One turn moves each row of this set onto another row. After a few examples, where does it send each row asked below?
q399: [-23,-31,-2,12,-59,14,12,-3,-24,-25,-3,18,1,4]
q84: [6,-43,-36,-6,8,-9,1,36,8,34,-27,-7,27,-15]
q813: [-17,9,21,23,8,-11,3,-4,4,-29,32,18,-7,-16]
q492: [-5,-30,-19,2,39,8,6,24,49,2,-32,-8,17,9]
q493: [0,-30,-33,-8,24,-19,6,31,27,30,-16,-7,19,-27]
q584: [-17,1,8,4,-19,-6,1,1,-13,-8,43,20,-6,-34]
q464: [15,-3,-24,-7,37,-12,12,23,30,9,-45,-11,30,-6]
q935: [4,-7,-34,-13,27,-5,8,16,33,12,-48,-4,38,10]
q363: [1,-42,-25,5,22,25,-2,30,31,6,-46,-3,23,22]
q489: [-20,-3,5,34,-23,13,-10,-10,-16,-31,-4,24,23,33]
q2: [-33,-3,9,31,-19,-12,17,-30,8,-45,-7,14,1,14]
q25: [-21,-1,16,26,-12,-28,26,-21,3,-37,6,14,-9,-14]
q787: [-20,13,20,36,6,4,0,-15,5,-42,10,22,6,22]
q124: [-16,-6,-10,17,-9,-8,26,-17,-11,-10,43,-1,-25,-8]
q902: [7,-8,-28,3,-49,22,28,9,-35,-19,-10,7,6,23]
q800: [10,-46,-31,-4,6,13,-1,37,10,22,-43,-1,27,9]
q383: [-12,-13,12,12,-27,-27,25,-5,-15,-25,16,10,-17,-33]
q79: [-17,20,-7,16,2,12,42,-17,20,-48,0,-2,-4,30]
q901: [-8,-18,-26,22,-37,7,16,-17,-38,-3,17,6,-4,19]
q630: [14,-25,-26,-9,20,-18,5,31,27,16,-26,10,48,-8]
q928: [-13,24,-11,5,2,-13,45,-17,18,-28,20,-6,-12,-5]
q898: [-5,-23,-25,0,38,-14,8,25,47,16,-18,-10,17,-14]
q355: [-2,-27,-23,-16,20,7,6,28,52,10,-10,7,41,-2]
q333: [-21,-15,-7,16,-48,16,-11,1,-30,-13,8,26,23,19]
q957: [-3,-24,-31,-11,20,-14,7,26,43,17,-17,9,51,-5]
q832: [13,-35,-19,-16,21,25,4,37,47,2,-22,6,40,1]
q508: [22,-14,-17,-18,28,4,14,35,23,11,-32,-12,19,-18]
q882: [-32,-19,4,22,-44,11,10,-15,-3,-44,-9,15,5,24]
q180: [-5,16,-23,-4,-19,-25,42,-3,-8,-9,24,-1,-12,-28]
q117: [14,-22,-29,-28,14,17,8,38,27,17,-29,-14,18,-20]
q951: [-11,-1,-1,27,6,0,28,-27,0,-29,29,0,-22,11]
q627: [-11,-13,-22,13,-30,-7,20,-16,-30,4,36,2,-14,-2]
q528: [-6,-20,-40,-23,9,10,5,23,35,13,-43,-11,40,15]
q973: [-9,-8,0,38,-1,12,20,-27,-12,-30,11,6,-14,35]
q742: [29,-28,-17,-9,22,-3,8,37,21,14,-31,13,45,-7]
q515: [1,-24,-37,-29,1,19,7,32,31,18,-30,-14,26,-4]
q685: [-17,-13,-8,6,-44,2,-6,8,-32,-3,31,22,8,-15]
q469: [-13,-29,3,9,-48,-5,18,4,-30,-21,10,14,-13,-22]
q863: [26,-35,-15,-9,19,16,5,42,29,8,-28,13,41,0]
q160: [9,-2,-33,-5,-45,-4,39,10,-36,0,10,7,-2,-13]
q864: [-4,4,-16,14,-25,30,35,-7,-5,-42,-15,2,5,44]
q952: [-6,-16,-16,34,-25,14,14,-21,-32,-20,5,5,-4,37]

q333 goes to q489
q902 goes to q864
q630 goes to q742
Where do these go?
q363 goes to q492
q2 goes to q25
q951 goes to q124
q508 goes to q117

One turn moves each row of this set onto another row. After a few examples, where does it send each row asked below?
q934: [-8,4,0,-5,-6,-5,-7,36,-10,-17,2,-12,7,71,31,15,3]
q279: [-33,-27,-14,-45,2,4,-35,33,-26,-7,-1,26,11,6,-2,8,-4]
q172: [-15,-17,26,17,-18,2,-36,1,25,11,0,-42,6,-2,12,-19,28]
q11: [-1,-24,34,0,-1,4,61,16,-9,-6,1,15,-17,18,-1,33,27]
q980: [25,-43,3,-10,-2,21,-1,-11,30,6,21,-10,-20,19,-27,18,27]
q500: [7,18,8,-8,-6,-18,-8,4,-13,61,12,-5,9,15,-25,16,-14]
q944: [-16,-7,9,23,-7,-7,-37,-43,8,-10,-1,0,8,9,-12,-8,28]
q699: [-47,25,1,6,-4,-1,15,21,-33,-7,-19,-3,24,-14,35,5,-16]
q212: [-24,-30,-47,-17,27,18,8,-3,-13,-11,7,14,23,20,22,34,-11]
q30: [-16,-27,-49,-22,-16,-10,32,35,-23,15,2,-1,21,21,3,9,-18]
q132: [27,23,16,21,-8,22,48,13,15,8,-5,-38,5,7,-16,12,19]
q89: [-15,12,-46,-4,-9,4,-14,-27,-19,8,-18,19,-18,-6,-12,9,15]
q607: [-10,-5,-18,-19,-6,8,-23,-5,-35,-2,18,-2,38,9,22,18,-35]
q543: [-4,-19,-27,-7,8,-25,45,-14,-24,-4,-4,31,9,22,19,27,5]
q137: [-37,10,-4,-8,-40,-9,-36,14,5,0,3,-12,-25,-11,0,-6,-15]
q340: [-36,-1,-19,-12,26,8,48,-2,4,-33,8,-7,12,31,-2,3,27]
q842: [9,15,-2,-34,-6,-6,3,9,-5,-22,-26,43,11,-30,-8,5,8]
q731: [13,-14,-2,-25,-21,8,68,21,-32,0,-10,-16,4,-2,16,12,29]
q97: [-26,8,9,9,1,-5,-53,19,21,5,-1,10,2,23,-29,4,-5]
q98: [-4,-37,45,1,2,2,25,35,17,-6,15,-34,30,16,23,7,8]
q289: [-45,-10,15,3,-14,13,-32,-3,-16,-16,14,18,4,7,16,26,-26]
q380: [-31,-11,-22,-23,22,25,2,2,-52,-18,-5,-3,21,-6,-27,14,-12]
q855: [0,-22,4,2,0,20,56,-10,18,4,8,-27,-35,-21,6,10,19]
q707: [21,-22,13,7,-25,16,-41,9,-10,37,-11,-10,11,-20,11,14,-13]
q906: [0,-20,-1,15,33,36,29,0,33,3,-19,-24,5,-8,-5,5,44]
q187: [3,-27,1,11,15,-6,-30,-1,6,28,-35,-11,5,-2,-15,4,53]
q60: [15,20,45,3,14,16,-24,3,14,-5,-18,-16,7,4,-12,4,45]
q203: [11,-26,3,-16,33,-4,16,51,-17,-2,13,2,-30,19,3,36,10]
q920: [-48,15,-5,-2,-10,22,29,26,1,37,-23,8,32,30,-9,-2,-4]
q798: [-29,25,12,-9,-57,25,1,1,6,-2,-17,-7,18,-9,-24,-12,0]
q533: [1,1,-18,-12,-12,-20,33,9,-12,-10,10,-9,47,40,34,-8,-5]
q396: [-10,0,17,-4,-6,22,61,19,15,10,-1,0,-1,-5,49,19,-3]
q651: [-9,-20,-7,-14,-11,16,17,44,2,-49,-30,-1,9,14,9,-4,45]
q237: [-24,-1,-1,4,-4,31,-8,7,-31,-37,-36,-3,34,35,-25,16,15]
q739: [2,-11,3,-9,-14,-18,15,2,2,26,-21,4,12,-38,-37,-12,36]
q561: [-18,-12,11,9,-11,19,11,40,-8,26,16,-53,-6,47,-13,14,10]
q535: [47,-13,2,-23,6,-4,-20,24,-12,-26,9,-23,-7,-8,-13,15,28]
q525: [-26,-28,-2,3,-7,9,-38,-17,-18,-18,14,-7,-19,-4,-37,14,0]
q85: [28,0,-13,-27,12,5,13,35,20,46,23,-17,7,-17,5,-1,5]
q730: [-11,-37,-11,-5,2,-18,42,10,-5,16,-3,-14,11,7,59,13,6]
q291: [26,6,7,1,2,53,7,27,45,16,8,-24,12,-4,11,20,6]
q830: [9,-4,25,23,9,37,-3,-17,12,12,-1,-43,22,-29,5,-8,12]

q279 goes to q97
q533 goes to q380
Where do these go?
q651 goes to q920
q739 goes to q85
q607 goes to q525
q699 goes to q89
q730 goes to q212

One turn moves each row of this set onto another row. After a few examples, where does it send each row asked below?
q59: [32,2,58,-21,-24,40,-37,30,-7,13,51,3,1,10,23,6,-41,-13,8,-18,14,-32,-17,37,11,59,-6,11]
q462: [14,-19,23,-5,-9,1,-15,56,-15,30,42,38,10,51,18,22,-18,-17,6,7,20,-3,-13,42,10,33,-44,13]
q67: [-23,-10,-4,-50,4,8,-41,20,14,46,22,11,53,-21,-33,-26,-18,15,-2,-34,14,-4,-41,15,16,35,-27,26]
q315: [5,23,10,-1,-29,5,-17,15,18,20,-16,-29,-22,-12,34,17,1,-24,-23,40,5,-28,-45,52,-13,-2,-23,-18]
q26: [3,-5,5,0,-13,4,-12,9,27,47,-24,-35,39,42,43,-21,-38,19,-12,-24,5,-18,-27,7,-16,-39,-32,12]
q884: [-19,-3,-3,-41,12,19,-34,22,12,34,22,9,46,-21,-33,-28,-31,16,18,-33,5,-4,-42,14,20,28,-22,24]
q280: [8,17,23,7,-36,7,-10,2,30,23,-7,-14,-22,-18,32,15,-7,-15,-39,31,6,-18,-41,58,-9,6,-36,-28]
q436: [12,17,24,8,-40,-8,-21,10,21,28,-9,-18,-22,-19,33,22,-1,-14,-38,39,9,-26,-43,41,-2,-2,-30,-22]
q611: [-46,22,18,-7,21,31,-11,-18,-24,7,11,-5,32,5,-10,-23,-40,6,8,4,16,-30,-45,9,18,43,-48,15]
q495: [-1,8,11,-6,-41,3,-13,9,23,20,-14,-18,-22,-12,40,16,10,-14,-34,44,15,-27,-42,47,-11,14,-31,-21]
q715: [12,1,50,-3,4,20,-29,-21,50,24,-3,-39,49,26,2,-8,-11,19,-24,8,29,-13,-69,-6,-2,-6,3,33]
q106: [17,13,57,-24,-3,13,-24,-26,47,18,-12,-39,39,29,-2,-4,-18,20,-31,3,31,-20,-55,-14,0,2,-4,40]
q802: [11,-39,21,-9,-13,1,-13,53,-17,25,36,36,15,54,11,12,0,-21,7,10,20,-5,-18,47,5,34,-41,4]
q777: [15,-3,54,-14,-8,14,-31,-21,54,13,-6,-43,36,33,5,-10,-5,29,-28,4,32,-27,-65,0,3,4,0,34]
q657: [-15,-9,8,-37,9,10,-42,30,0,41,25,3,50,-20,-33,-32,-24,11,7,-44,15,1,-47,13,15,22,-34,17]
q131: [26,27,17,-48,-20,7,-46,36,24,22,19,10,-11,7,21,35,-24,-13,-18,6,-3,-35,-59,31,-49,-16,-27,17]
q386: [-11,8,-8,-34,3,4,-42,16,14,41,29,9,54,-15,-32,-29,-31,8,-3,-44,10,5,-46,25,21,29,-33,27]
q329: [-8,1,21,-2,-6,4,-3,13,16,40,-31,-37,52,42,41,-15,-45,18,-18,-17,13,-11,-29,10,-11,-27,-28,8]
q444: [-20,0,-8,-36,4,13,-39,15,5,35,27,14,56,-12,-27,-21,-25,26,-1,-35,2,15,-42,19,18,38,-29,23]
q622: [20,12,56,-14,-5,19,-21,-26,47,19,-4,-40,41,34,18,-7,-16,32,-30,5,24,-20,-66,-6,9,-4,-12,34]
q824: [13,8,58,-6,-6,13,-33,-22,59,9,0,-38,40,28,2,-9,-21,19,-20,12,34,-10,-63,5,-4,-8,-6,48]
q376: [14,-22,19,-4,-12,3,-8,41,-15,22,50,41,13,52,5,5,-6,-27,7,18,16,-1,-10,50,8,12,-35,12]
q287: [29,2,54,-7,-16,37,-35,11,-8,24,52,-7,0,12,15,5,-37,-11,19,-11,10,-29,-8,48,1,67,-9,13]
q709: [-37,18,9,2,24,15,-1,-25,-23,13,9,9,41,2,-3,-19,-44,20,8,11,24,-39,-43,13,11,30,-50,16]
q357: [14,-20,14,3,-18,7,-6,50,-17,14,39,38,-3,47,4,15,1,-26,9,9,19,0,-10,40,5,29,-32,15]
q90: [6,14,16,8,-33,15,-22,11,16,9,-9,-32,-28,-13,37,16,1,-7,-42,33,13,-27,-39,55,-10,1,-28,-22]
q28: [8,-25,8,-9,-5,3,-10,41,-19,22,45,39,9,54,22,19,-17,-31,5,18,20,1,-14,34,4,37,-33,2]
q679: [15,30,19,-46,1,5,-50,47,30,29,9,6,-16,14,20,23,-22,-19,-26,10,-5,-34,-53,23,-45,-22,-24,4]

q462 goes to q315
q444 goes to q357
q106 goes to q657
Where do these go?
q67 goes to q802
q824 goes to q386
q287 goes to q131
q679 goes to q329

